In the rows, 128 means zero.
One turn sends every row of this set to another row. A few are shown first. Where does it send the rows asked after them?
vup: [148 144 113 134 157 149 151 142 136 133 139  96]
zaro: [159 121 139 158 129 115 160 131 137 131 102 150]
vemo: [118 107 116  96 152 145 156 140 149 123 121 143]
sabat: [138 146 142 148 153 139 120 119 106 130 103 177]
Lipal: [139 130 123 181 142 133 142 142 133 153 125 136]
lemul: [123 129 146 155 131 136 104 144 135 154 137 152]
pasun: [108 168 149 142 145 136 160 114 115 149 103 114]
Bop: [132 124 137 109 147 141 108 110 107 136 134 103]
konus: [163 150 126 127 119  96 142 102 128 127 126 136]
robok: [122 134 132 160 129 122  90 138 125 127 131 138]
sev: [106  98 136 130 146 152 120 128 110 151 134 124]
bife: [129 145  98 145 171 137 158 122  97 118 112 141]
gur: [146 135  97 128 153 122 153 138 144 112  99 145]
feni: [116  79 143 128 141 127 150 133 112 138 111 143]
tep: [120 134 164 125 130 151 122 115 141 114 139 157]
vuvod: [118 109 126  98 134 113 134 103  97 135 133 131]
fil: [118 129 159 119 104 117 123 137 136 127 101 154]
Vite: [142 153 124  97 132 125 171 129 127 138 102 124]
tul: [121 119 136  93 134 135 115 122 137 134 123 168]
suzed: [152 112 152 114 128 112 122 114 119 105 106 122]
sube: [ 92 154 158 159 142 133 139 121 109 144  94 132]
golud: [112 114 112 154 149 145 155 138 117 162 136 128]
lasiz: [122 139 115  94 130 120 170 131 126 122 109 113]
raf: [144 137 120 122 170 155 151 141 114 154 133 110]
kuluz: [ 90 160 139 141 148 133 151 115 105 138 102 108]
Zuf: [153 136 124  91 157 135 135 123 128 118 101 142]
Mit: [126 133 148 130 117 115 127 140 124 138  86 170]
Fege: [101 164 154 138 140 133 152 110 124 133 112 102]
punip: [159 143 146 141 139 127  93 111 120 126 118 115]
vule: [128 115 113 140 131 115 172 125 121 155 130 156]
nena: [109 117 108 133 132 121 136 140 149 127 124 169]
ruso: [149 160 145 111 154 155 156 107 121 130 129 143]
Filen: [109 132 122 119 146 148 156 121 133 103 149 118]
dori: [123 127 140 146 142 134  90 135 108 150 122 151]
nika: [ 86 153 158 148 135 128 133 117 118 130 103 112]
bug: [146 145 118 126 139 114 112 121 132 119 101 172]
vudem: [147 139 107 125 167 144 132 135 108 129 126  97]
dem: [ 95 120 121 160 141 129 126 130 119 101 124 154]
robos: [103 162 167 151 131 135 141 119 126 140 104 123]
zipo: [103 118 137 130 114 111 121 141 123 123  92 156]
Sovan: [165 158 120 162 139 126 131 120 127 137 119 117]
Gumod: [126 140 106 105 138 116 174 135 113 133  97 126]

vemo moves to nena
sabat moves to ruso
Now these:
sev moves to golud
kuluz moves to sube
dori moves to raf
zipo moves to Gumod
konus moves to suzed

One turn sends every row of this set to another row. A few are shown first. Where does it send the rows asked after them?
guko: [157 135 131  86 107 127  97  95 126 120 139 103 125 120  82 112 117 131
 121  94 130 118  86  83 118  96 173 173 123 112  98  70 134 135 127 132
 110  97  85  97 103 114 126 127 178 137 106 160 125]
livod: [121 142 116  91 102  87  91  95 117 141 130 104 136 118 106 100  75 107
 145 119 148 152  76  85 100 107 170 158 132 121 106  49 169 142 110 125
 116 121  90 109  98 107 142 126 167 130 134 143 144]
poki: [159 164 120  86 139 110 129 115 133 104 111 115 137 105 110 104 115  89
 151  89 159 122  98  99 124 125 176 134 142 150 106  63 161 122  91 127
 139  82  68 125 142 120 155  96 154 150 123 154 149]
mir: [163 135 134  92  99 104  95 108 126 147 114 109 138 114  98 138  96  91
 172  82 156 117 115 130 119 121 136 139 125 144 109  51 135 132 129 135
 110 109  98 139 134 144 139 107 154 163 105 126 175]
roz: [128 131 143 101  55 132 136 124 138 102  91 123 158 151  97 111 108  99
 160 122 144 114 113 125 123  82 116  80 147 164 122  66 122 165  87  77
 126 119  87 133  93 137 138 113 166 133 149 138 127]
sulin: [106 146 129  93 109 104 131 107  99 119 112 109 103 108 107 125  87 126
 155  84 120 113 112 111 126 118 110 133 137 121 117  54 153 165 105 136
 128 112  77 132 149 106 139 131 147 147 122 119 117]
Gakof: [125 150 134  70  98 121 107  94 129  93 136 103 118 114 106 106 104  98
 126  88 146 126  88 116 110 101 141 150 118 114 118  64 150 165 131 143
 150 111 119 144 125 116 149  84 186 119 154 128 138]
Suv: [128 142 144  78 118 138  93  85 130  90 132  98 129 122 105 121 111 114
 136  81 154 119  94 121 120  93 122 158 110 118 110  78 139 181 118 123
 114 127 103 152 148 123 148  79 158 110 125 128 139]
tabud: [143 160 136 105  61 120 119 117 164 111  59 119 178 139 119 129 119 113
 150 111 134 127 130 122 125  97 131 141 126 159 127 117 107 152 109  96
 133 112  75 102  67 146 150  83 172 130 109 129 116]
mev: [134 138 145 124  50 128 135 146 124 137  73 130 154 130  73 106 114 118
 147 109 151 104 105 123 126  74 138 120 132 167 135  64 145 172  92  84
 133 141  91 137  98 144 142 127 183 129 149 150 112]
Nop: [110 149 122  88 106 107 140 107  89 105 141 118 118 106 113 127 120 144
 147  93 115 120 107  98 108 103 131 143 128 134 122  59 163 164 134 148
 141 109  91 116 126 108 124 117 171 136 119 126 116]
badop: [165 156 132  74 106  98 103 104 133 119 138 118 119 118  88 100 112 132
 113 112 127 121 103  79 130 132 174 163 110 134 117  61 142 124 128 150
 112 109  69 115 107 102 136 124 174 137  98 135 135]
boke: [160 142 133  70  99 118 120 123 118 131 138 131 150 100 113 144 123  94
 177  92 157 135 107 105 101 110 158 156 125 146 120  74 135 141 128 125
 115  99  75 134 124 142 150 110 154 158 100 138 172]
meda: [124 149 112  71 111 130 103 101 128  86 139 124 125  96 103  94 107 107
 134  84 149 121  87 128 110 106 131 176 120 127 134  87 148 180 113 146
 137 112 104 121 147 114 155 104 167 106 125 128 140]
tedo: [130 106 119  75  55 127 135 123 163 123 104 146 144 133  75 113  97 135
 124 111 142 121 117 134 136 103 126 106 102 125 116  84 118 148  97  86
 130 114  84 138 109 141 119 111 215  90 111 146 119]
sode: [157 166 132  78 136  99 123 112  98  88 103 116 128 115 122 104 109 108
 158 113 138 133 115 100 110 115 157 130 137 152 110  88 160 130 103 149
 109  74  80 124 137 119 159  92 153 144 119 131 145]
mup: [155 141 117  96  60 114 118 122 165 132  85 145 144 141  67 123  84 118
 123 118 146 111 112 141 138  94 140 137 114 145 131 107 117 138  91  95
 126 122 105 153 105 150 132 104 226 125 124 161 121]
kan: [143 120 157  84  76  91 114 124 136 123  69 128 183 154  94 116  83 129
 142 133 128  97 150 141 104 113 151 139 121 160 119  91 129 141 110  99
 105 107  69  83  96 129 126 128 158 113  97 133 128]
kesu: [119 147 123 130  58 114 136 141 142 123  58 116 168 124 110 105 114 115
 144 105 150 115 106 116 135  91 128 105 136 181 105  75 120 146  76  82
 142 111  86 101  86 146 143  99 178 139 134 144 126]
rok: [136 127 132  95  95  89 112  97 106 149 141 100 144 114 103 105 101 109
 140 127 166 143  83  86 104 117 177 144  93 130  98  47 149 126 115 133
 116 110 101 130 126 118 132 111 173 116 128 149 151]
lokek: [110 137 139  90  96 118 154  99 168 126  80 137 150 146  88  97  91 140
 149 133 131 123 132 114 125 122 144 122 113 155 142  64 162 158  97  88
 144 145  75  99  98 106 125  87 170  79 104 124 121]
Roni: [161 127 140  77  97 123 107 117 104 124 117 121 140 107 100 121 141  81
 154  87 150 112 109 113 102 104 142 150 125 148 111  55 137 140 113 147
 114  97 102 128 142 136 160 110 172 154 121 118 180]
pugu: [109 125 125 102 119 110 140  98 105 107 138 122 111  99  93 128  86 127
 160  95 114 101 102 109 107  98 136 138 117 128 136  81 161 157 127 135
 139  97 104 123 140 122 143 122 151 142 140 135 139]
ravul: [134 112 125 119  68 120  88 127 161 113  70 139 160 155  94  71 104 110
 129 117 146 111 113 118 135 119 157 103 130 162  97  80 136 149  75 110
 101 103 104 116 106 152 130 110 169  88 116 149 141]
dugug: [118 132 132 133  71 128 106 126 142 125  58 145 147 157 103  96 104 120
 153 118 156 115  96 109 131  91 172 129 121 159 103 102 136 166  60 104
 118 109 111 143 126 151 142  87 182  97 114 158 122]
gino: [117 116 132 128  61  90 114 129 145 146  49 135 179 132  88  95  84 135
 135 122 113 116 131 118 114 107 133 154 117 154 131  92 133 145  98 100
 118 123  80  88  82 124 152 113 174 118 109 120 132]
Pazuk: [126 123 137 120  62 125 111 130 153 119  61 124 162 131  89  75  93 144
 118 121 136 114 107 115 133  94 150 144 109 154 100 116 115 145  83  92
 104  91  99 102  94 142 139  85 187  95 120 150 128]
Vetep: [163 142 137  87 116 113  98  97 138 130 128 110 114 116  84 114 100 144
 118  99 128 135 116  86 136 119 145 151 120 111 109  67 152 141 152 130
  88 118  75 128 101 132 128 113 161 137  97 145 120]
sosiz: [152 177 132  88 141 116 122 101 125 111 116 105 152 122 123 100 110 111
 144 104 158 118 106 107 129 127 143 139 154 162  99  79 146 130 100 145
  90  90  67 132 155 121 134  96 148 132 109 152 135]
Devi: [140 151 122  82  85 127 116  96 154  80  65 121 151 149 122 136 129 107
 146 112 143 125 153 133 129 110 127 127 129 158 116  89 126 168  85  94
 144 120  86  85  97 136 135 100 174 116  93 125 104]
bel: [124 168 131 126  90 111 155 108 139 147  66 142 153 141  91  99  99 141
 167 138 143 122 125 118 123 106 151 150 129 182 146  79 152 160  87 105
 134 150  93 100 109 115 118  96 179 103  98 152 117]
vif: [136 143 156  93  75  88 118 137 136 131  54 146 156 152  86 124  85 131
 136 117 125  89 138 139 112  88 151 164 128 158 138  95 122 157  97  99
 128 136  61 110 109 121 152 119 180 143  91 129 116]
bomot: [131 134 125  92 102 106 107  90 115 157 121  76 147 106 100  94  88 116
 138 106 172 135  90 104 120 122 152 157 122 127  99  32 172 144 105 117
 105 119  81 126 129 111 120 119 178 106 144 136 134]
koga: [143 168 124  96  86 115 118 107 148 102  49 125 139 136 120 133 111 128
 136 119 147 132 149 123 135  99 162 153 115 148 131 124 150 171  95 100
 135 131  85 111  95 150 144  98 186 107 113 139  85]
zeniv: [110 152 122 113  78 114 157 115 158 122  67 130 171 117 100  99 105 138
 147 120 142 137 115 122 129 111 118 142 100 158 141 102 125 159  77  92
 156 129  79 105 106 110 144  79 179  82 107 134 116]
pez: [118 128 129 105  57 118 152 130 174 127  84 139 138 116  76 122  95 140
 132 107 121 108 115 118 144  96 117 121  97 153 137 104 106 147  93  79
 141 124  91 130  93 139 144  92 192 124 125 134 141]

gino moves to pez
rok moves to Nop
mup moves to koga
Now these:
Suv moves to sosiz
poki moves to livod
tedo moves to Devi

